In the data rows, zero lies at 4.5, halfway between 4 and 5.
Here are some points:
tensor([3, 5, 6, 5, 3, 7, 5, 3])
tensor([2, 4, 4, 5, 3, 6, 7, 6])
tensor([5, 2, 4, 2, 4, 3, 3, 3])
tensor([4, 2, 7, 4, 3, 2, 6, 5])
tensor([2, 6, 4, 5, 2, 3, 5, 3])
tensor([5, 3, 3, 5, 6, 5, 3, 6])
tensor([3, 7, 6, 7, 3, 5, 7, 5])
tensor([4, 2, 2, 4, 5, 2, 4, 3])
tensor([7, 7, 3, 2, 7, 2, 4, 5])
tensor([2, 3, 6, 5, 4, 7, 3, 3])
tensor([2, 5, 5, 5, 2, 5, 5, 5])
tensor([4, 2, 6, 4, 6, 4, 7, 3])
tensor([2, 4, 6, 6, 4, 3, 7, 4])
tensor([2, 3, 5, 4, 3, 4, 7, 2])
tensor([7, 7, 2, 7, 7, 6, 4, 7])
tensor([3, 2, 7, 4, 4, 4, 4, 3])
tensor([3, 2, 7, 5, 5, 4, 7, 4])
tensor([3, 5, 6, 4, 4, 3, 5, 4])
tensor([6, 4, 3, 3, 7, 5, 2, 6])
tensor([7, 2, 2, 3, 6, 6, 2, 6])
tensor([7, 5, 3, 3, 7, 6, 3, 6])
tensor([6, 3, 4, 7, 4, 6, 5, 4])
tensor([7, 2, 4, 6, 5, 2, 4, 5])
tensor([2, 5, 6, 5, 2, 7, 7, 3])
Then 12 other points, each followed by its number:
tensor([6, 2, 3, 5, 5, 4, 2, 4]) 0
tensor([4, 2, 5, 7, 4, 2, 3, 3]) 1
tensor([5, 6, 6, 7, 2, 6, 4, 3]) 2
tensor([7, 7, 2, 7, 7, 7, 2, 7]) 3
tensor([2, 5, 7, 2, 3, 3, 7, 4]) 4
tensor([3, 2, 4, 2, 3, 6, 5, 2]) 5
tensor([3, 3, 3, 5, 5, 3, 6, 4]) 6
tensor([4, 3, 3, 4, 3, 3, 4, 3]) 7
tensor([2, 6, 7, 2, 3, 2, 6, 4]) 8
tensor([2, 5, 3, 3, 3, 3, 7, 3]) 9
tensor([2, 4, 7, 2, 3, 6, 5, 2]) 10
tensor([4, 4, 5, 5, 4, 4, 5, 3]) 11
Which two of these numbered points are nearest to each point below, ignoring the 2 directions in which the first points spread most? Their numbers follow each, nearest first.
tensor([2, 6, 6, 3, 3, 4, 7, 5]) > 4 8
tensor([3, 2, 4, 2, 3, 7, 5, 2]) > 5 10
tensor([3, 2, 4, 6, 2, 6, 5, 2]) > 0 7
tensor([5, 4, 4, 3, 6, 3, 4, 2]) > 11 7
tensor([6, 2, 2, 7, 5, 2, 6, 7]) > 6 1
tensor([7, 7, 2, 7, 7, 3, 2, 7]) > 1 3
tensor([4, 3, 4, 5, 3, 5, 4, 4]) > 0 7
tensor([3, 3, 5, 5, 3, 6, 4, 4]) > 0 3
tensor([3, 4, 7, 4, 2, 3, 7, 5]) > 4 8
tensor([5, 2, 2, 3, 4, 7, 4, 2]) > 5 7
tensor([3, 5, 6, 2, 3, 4, 5, 4]) > 4 8
tensor([3, 4, 2, 4, 3, 5, 4, 4]) > 7 5
tensor([3, 5, 4, 4, 2, 5, 4, 3]) > 7 11
tensor([7, 7, 2, 7, 7, 6, 2, 7]) > 3 11
tensor([7, 2, 2, 2, 7, 7, 3, 3]) > 5 10
tensor([5, 6, 7, 5, 2, 5, 4, 5]) > 2 11
tensor([2, 2, 6, 2, 3, 2, 7, 3]) > 4 9
tensor([3, 3, 2, 2, 6, 5, 3, 5]) > 5 6
tensor([6, 2, 3, 2, 5, 5, 2, 6]) > 5 10
tensor([2, 5, 5, 3, 2, 2, 7, 3]) > 9 4
tensor([4, 6, 7, 6, 3, 7, 4, 3]) > 2 11
tensor([5, 3, 4, 5, 5, 6, 2, 2]) > 0 3
tensor([6, 3, 2, 4, 6, 6, 2, 6]) > 0 3
tensor([2, 5, 7, 3, 2, 7, 6, 3]) > 10 5
tensor([3, 6, 2, 3, 2, 6, 5, 2]) > 5 7
tensor([7, 6, 3, 7, 7, 2, 7, 7]) > 6 11
tensor([3, 4, 4, 3, 3, 4, 4, 5]) > 7 11
tensor([4, 7, 5, 2, 2, 2, 4, 3]) > 8 4
tensor([6, 6, 4, 5, 5, 6, 4, 4]) > 11 3
tensor([5, 3, 6, 5, 7, 6, 2, 5]) > 3 0
tensor([7, 2, 2, 2, 3, 4, 2, 5]) > 7 5
tensor([5, 7, 7, 7, 3, 6, 5, 4]) > 2 11
tensor([2, 5, 5, 3, 2, 2, 6, 3]) > 9 8
tensor([4, 2, 6, 2, 7, 7, 3, 3]) > 10 5
